50 stands for zero in the data rows.
Here are some points, one per row:
[57 51 56 76 72 41 45 51 76 37 32 27 60 25 56 39 46 64 83 38 57 52 65 59 44 71 57 49 45 40 51 29]
[46 59 18 41 62 53 39 46 43 65 64 56 35 29 50 24 69 58 65 35 50 51 30 58 48 87 42 76 38 41 61 88]
[30 42 62 65 52 39 46 45 30 50 45 33 57 55 52 72 66 36 51 69 28 56 99 55 11 58 40 50 60 57 35 71]
[56 32 42 28 60 58 62 56 45 49 49 28 48 63 24 60 54 47 64 37 59 45 23 31 28 52 58 76 51 48 55 52]
[88 30 57 57 99 62 41 52 82 75 61 62 70 72 44 51 56 60 57 43 45 17 59 40 49 35 39 43 36 61 59 53]
[47 72 52 43 44 32 53 65 68 55 55 38 64 35 50 40 57 58 60 44 64 13 99 66 58 42 54 30 44 24 40 56]
[43 40 52 31 49  6 37 76 41 62 54 68 57 44 25 59 56 19 51 41 74 44 31 68 54 53 55 72 34 40 44 54]
[24 44 52 41 31 57 58 22 88 44 52 62 41 52 37 56 43 49 52 71 32 55 47 54 36 35 35 45 60 40 59 75]
[45 52 65 34 47 61 99 16 37 43 67 62 67 37 32 54 36 37 65 66 48 36 48 34 59 70 62 41 62 60 65 52]
[57 54 53 28 37 88 70 52 40 56 68 54 39 57 70 70 38 68 64 44 55 51 53 78 53 57 42 47 53 41 50 44]
[54 42 62 52 42 45 57 32 55 47 41 67 20 88 41 59 51 67 43 46 67 44 59 40 42 49 76 30 46 61 27 55]
[43 56 64 73 60 23 43 25 38 32 56 33 57 64 60 57 61 66 67 55 57 53 50 12 62 57 49 35 72 44 24 57]
[57 47 49 37 40 32 59 64 43 65 36 66 84 66 51 51 45 70 60 67 64 53 37 58 45 42 51 60 52 42 56 60]
[49 71 61 34 69 36 25 24 42 25 56 63 48 43 51 82 77 63 37 49 30 52 47 38 64 58 47 37 53 38 50 56]
[59 64 30 47 43 55 62 72 43 52 41 47 37 70 43 53 62 56 68 57 59 63 23 56 65 56 56  4 64 57 75 52]
[31 51 35 47 38 50 57 61 47 52 43 42 49 46 50 64 35 53 58 46 48 68 19 59 83 45 56 76 39 52 23 56]
[39 47 77 61 50 55 44 52 74 54 62 39 68 31 59 42 61 67 62 34 74 34 28 53 49 49 27 17 40 70 30 44]
[64 46 52 45 49 36 49 32 47 35 43 60 54 37 39 55 43 27 31 65 40 60 49 47 80 39 52 33 59 44 38 50]
[68 56 40 69 52 62 59 58 65 47 70 30 57 56 56 45 46 49 49 38 52 77 57 54 44 57 63 36 48 58 72 30]
[39 55 44 55 36 46 38 87 75 50 62 45 87 63 54 40 64 62  5 50 65 29 43 40 38 39 24 44 48 47 46 37]
[48 58 84 40 29 77 37 23 36 41 27 46 57 44 39 38 67 45 37 53 38 72 54 45 69 50 43 45 74 43 41 44]
[18 29 19 56 38 56 66 70 55 33 58 54 25 60 59 82 34 70 49 61 47 37 49 55 54 53 56 52 60 57 44 42]
[60 66 50 63 57 54 81 63 45 51 38 51 46 48 55 44 83 42 57 75 56 48 18 45 20 50 35 77 42 84 65 70]
[60 36 56 49 56 55 55 42 41 53 65 16 51 48 58 27 53 49 31 48 57 50 53 56 34 45 42 51 41 32 55 25]
[62 38 31 35 48 56 33 49 73 46 39 43 51 68 34 36 70 60 35 46 55 39 38 50 34 33 56 44 18 36 27 56]
[45 34 32 66 48 15 64 12 49 33 40 64 32 58 39 38 44 81 61 61 49 47 40 56 34 58 26 50 37 76 34 39]
[47 57 64 48 43 70 49 78 65 47 56 43 49 66 58 56 37 53 56 58 63 43 37 53 63 49 51 79 59 48 73 44]
[63 43 55 47 46 44 42 37 30 34 54 59 57 50 38 59 62 17 59 51 38 26 90 44 57 45 68 40 61 53 53 61]
[62 50 36 35 58 77 62 81 56 19 23 58 40 44 60 58 21 52 45 50 52 66 49 46 39 55 66 61 26 49 58 54]
[48 43 61 33 30 18 47 17 52 41 53 51 46 49 52 38 39 58 50 68 44 48 53 31 41 40 43 50 41 36 50 47]
[54 39 49 35 14 58 36 74 46 50 39 57 43 38 50 59 76 68 70 71 42 53 57 57 53 74 52 60 34 36 60 41]
[59 50 55 55 47 57 46 38 76 63 24 25 44 52 57 40 75 48 38 41 33 44 59 55 51 38 71 59 53 50 49 36]
[41 64 54 65 69 49 41 43 30 24 48 64 80 56 48 69 65 36 41 68 30 40 51 49 38 35 40 62 56 42 44 36]
[42 62 56 59 48 38 64 64 56 53 35 33 65 42 44 39 39 43 57 15 43 28 54 66 46 46 43 50 45 41 45 47]
[58 40 39 50 35 42 52 58 77 55 49 48 64 32 44 24 56 47 57 44 51 35 60 66 41 37 72 45 49 68 25 30]
[65 35 52 45 41 31 70 60 65 41 71 37 39 56 32 30 71 35 29 45 46 41 38 83 56 46 17 43 41 68 54 36]
[39 35 34 22 52 43 49 68 55 67 56 62 44 35 42 65 54 60 62 55 50 76 44 41 52 45 56 39 55 34 71 41]
[53 42 72 64 52 50 43 87 65 53 42 47 51 60 57 24 46 50 65 45 47 54 48 58 33 31 56 32 41 52 54 62]
[55 36 63 63 43 68 41 36 64 43 20 39 58 60 33 41 64 50 31 35 49 55 64 61 63 49 30 53 42 73 54 51]
[83 60 54 39 66 43 65 95 54 47 65 51 22 51 38 52 48 52 67 52 36 51 29 80 26 63 76 72 63 47 62 59]
[80 40 58 49 46 61 48 46 64 34 57 44 67 48 45 39 60 65 35 61 56 75 63 49 46 51 45 52 45 43 56 42]
[56 40 64 45 67 49 35 31 43 33 48 58 63 24 37 65 46 48 41 60 53 58 55 62 52 39 39 52 62 38 36 93]
[44 55 35 46 54 30 61 72 42 47 51 43 45 56 54 54 72 31 65 36 47 50 30 45 98 52 49 44 23 50 70 60]
[53 67 41 51 41 81 58 99 41 65 58 52 37 46 41 64 37 65 67 53 38 56 73 15 67 44 54 58 65 55 19 41]
[45 67 57 66 53 45 48 34 52 37 51 49 60 60 57 84 42 43 48 58 26 60 34 49 62 42 88 38 28 50 52 53]
[63 36 57 56 38 42 44 39 56 54 12 50 47 68 46 36 51 50 20 10 68 49 57 68 54 62 21 51 67 61 71 48]
[41 42 48 27 33 47 60 75 54 37 73 40 46 20 63 50 25 55 35 60 53 62 45 50 48 64 61 67 32 86 49 56]
[62 43 12 74 53 60 36 39 58 52 75 42 60 57 21 47 50 59 29 47 52 18 56 64 59 85 33 52 39 50 42 71]
[44 50 39 65 57 53 44 75 39 42 40 54 24 42 53 63 38 59 41 81 70 55 36 65 65 57 63 56 55 57 46 43]
[29 42 51 59 46 38 49 32 49 51 41 72 88 51 40 51 36 58 51 31 25 49 42 46 32 42 53 16 52 51 54 45]
[56 22 56 85 39 77 53 60 44 58 61 58 27 45 81 71 49 35 59 30 58 49 54 45 81 40 61 92 50 46 52 56]
[50 52 28 17 53 65 49 36 50 36 50 32 59 85 44 39 57 54 51 45 70 49 74 74 44 43 55 64 17 63 48 41]
[57 73 41 44 53 33 66 62 51 61 55 56 40 74 93 30 61 60 70 46 54 53 27 62 49 43 60 72 57 34 58 57]
[66 49 35 35 31 61 46 64 34 54 56 65 37 43 79 61 43 68 47 53 58 39 42 28 64 49 30 62 54 70 58 48]
[61 89 51 53 65 56 31 53 68 54 35 38 44 23 59 25 51 45 37 25 43 61 58 53 56 58 38 54 55 67 57 42]
[39 74 72 40 55 44 41 37 50 39 52 75 59 63 54 52 48 31 50 64 45 54 49 44 41 83 57 45 49 65 22 54]
[50 45 65 58 69 48 48 31 29 31 42 64 53 46 50 60 52 54 20 64 42 44 37 32 65 71 54 49 61 43 56 45]
[27 32 72 26 67 64 57 70 28 60 70 69 23 21 62 47 63 49 42 66 57 62 52 49 71 36 31 53 47 54 27 57]
[61 44 52 47 29 48 59 63 40 59 63 64 42 46 61 51 39 66 48 67 75 79 50 65 60 60 47 65 58 18 45 48]
[16 72 49 56 57 52 52 55 69 54 51 35 49 40 51 34 37 64 22 27 51 36 72 57 34 44 54 49 58 44 69 55]
[36 53 51 69 57 43 47 58 83 75 50 38 48 35 49 35 53 49 80 54 53 61 61 68 40 26 65 35 54 59 60 58]
[53 47 43 68 34 56 36 66 68 42 63 40 41 37 47 34 53 40 63 16 57 53 58 50 45 48 53 46 99 46 46 47]
[40 60 45 78 54 45 64 49 80 56 51 10 48 47 53 22 51 43 62 54 38 40 58 59 55 35 28 63 61 41 50 33]
[50 49 67 51 59 37 37 27 44 42 44 80 52 59 47 52 44 35 39 59 50 55 36 48 49 55 61 50 73 48 57 47]
[35 47 60 54 38 79 40 67 35 51 25 45 43 35 55 19 48 46 45 45 74 18 27 42 65 63 85 51 39 20 65 71]
[62 51 64 65 51 39 59 42 60 55 50 78 34 75 28 49 51 41 17 45 25 55 54 45 35 74 46 34 51 25 28 56]
[53 77 51 94 65 59 42 35 34 48 57 61 61 47 41 72 34 24 51 80 50 63 44 45 44 53 46 31 48 42 69 63]
[46 42 21  3 71 46 57 51 46 72 38 47 42 41 99 66 39 54 33 57 56 56 51 68 49 71 69 40 75 61 30 55]
[32 40 44 24 71 56 31 80 25 52 56 38 55 76 63 47 67 45 68 51 60 53 29 54 50 45 50 69 26 46 59 48]
[64 44 28 23 49 35 34 48 73 36 51 39 61 64 64 36  3  3 59 59 59 48 75 60 56 42 17 41 63 53 42 48]
[39 72 58 48 38 52 43 20 38 21 53 52  8 50 53 57 48 25 50 60 44 20 37 50 22 35 50 32 52 50 52 44]
[56 58 38 43 44 55 56 15 48 39 51 77 37 39 47 47 47 45 44 47 45 49 50 43 33 36 40 43 49 36 26 45]
[31 80 59 49 62 39 38 37 39 47 59 72 51 64 43 56 56 55 41 64 38 62 70 36 54 51 64 81 68 61 60 25]
[14 37 62 60 56 45 27 31 49 44 55 65 41 76 38 33 40 43 64 49 40 67 54 43 37 63 44 43 49 44 32 38]
[60 52 25 50 31 58 35 69 20 58 57 29 51 25 40 79 53 59 47 48 56 59 54 35 42 32 56 55 72 52 38 60]
[44 45 77 60 49 35 26 20 45 59 61 60 33 42 39 47 35 39 58 45 59 66 45 46 22 37 42 34 20 53 55 47]
[38 51 39 41 57 62 67 56 23 70 52 49 45 59 56 82 59 31 65 30 59 48 33 31 52 57 59 54 55 43 53 48]
[50 43 45 46 41 85 45 56 34 57 64 49 50 48 68 56 48 67 58 54 56 42 59 63 63 51 48 64 46 63 61 68]
[64 54 30 52 48 48 92 67 45 55 34 61 79 44 55 75 67 55 62 33 65 66 33 41 38 53 61 61 40 46 64 38]
[73 72 52 61 31 52 70 63 43 77 62 60 62 45 62 65 38 59 71 72 53 47 46 26 59 40 27 69 35 50 31 60]
[35 21 42 77 50 43 42 29 38 32 50 81 44 64 40 33 47 56 50 50 41 64 60 34 47 50 41 45 34 52 50 39]
These points spread out most along one direction. Take the direction at right angles to it along which they spread out most. Then take the direction at right angles to both along which they spread out most. Go by this last direction. For each point below, how far along it does it lie, from 0 to 99? 50 is the average, and the first point above lies past it. One standard deviation of the points above along it is 16.
[44 53 64 43 52 35 54 30 36 61 56 71 34 61 40 37 33 56  5 53 46 38 62 30 37 38 44 36 49 53 53 37] 43
[53 55 65 57 55 56 14 48 43 67 47 34 41 26 39 41 47 66 61 31 22 28 49 64 56 29 57 59 58 60 74 37] 69
[51 51 38 54 52 68 33 42 77 75 30 32 53 39 42 41 49 47 59 55 46 44 50 58 57 70 49 43 61 47 47  1] 66
[64 37 46 43 32 49 44 49 36 84 46 46 53 45 73 72 45 50 50 71 68 61 38 53 57 49 50 83 46 63 54 54] 48
[54 42 59 42 30 46 28 26 51 49 53 64 49 55 54 58 32 54 68 34 51 47 50 41 30 48 48 28 53 56 42 64] 50
[40 90 54 59 42 27 43 48 34 76 50 41 57 46 32 60 48 37 39 59 31 67 53 60 66 53 56 42 39 55 41 29] 61
[60 30 40 43 70 62 62 57 59 56 52 41 43 34 77 43 38 30 57  5 16 41 68 46 52 59 44 36 37 56 57 33] 64
[43 41 60 64 66 61 53 53 62 73 35 24 66 39 33 48 37 56 30 45 53 50 58 56 51 39 43 45 60 52 59 41] 68
[62 46 46 49 42 56 54 33 50 44 57 38 84 67 50 30 49 62 42 31 57 57 66 64 52 34 44 46 44 55 77 72] 45
[55 47 40 47 71 35 70 65 33 51 26 39 33 42 46 61 53 46 64 48 82 42 50 10 55 45 52 60 25 32 68 47] 37
[40 57 45 39 67 57 50 25 23 41 45 57 57 66 50 32 58 47 48 64 34 57 53 45 49 53 67 43 70 45 43 65] 50
[50 49 67 61 48 39 42 35 51 40 72 44 63 46 50 48 57 33 28 60 29 62 33 19 66 58 63 35 54 53 46 82] 56
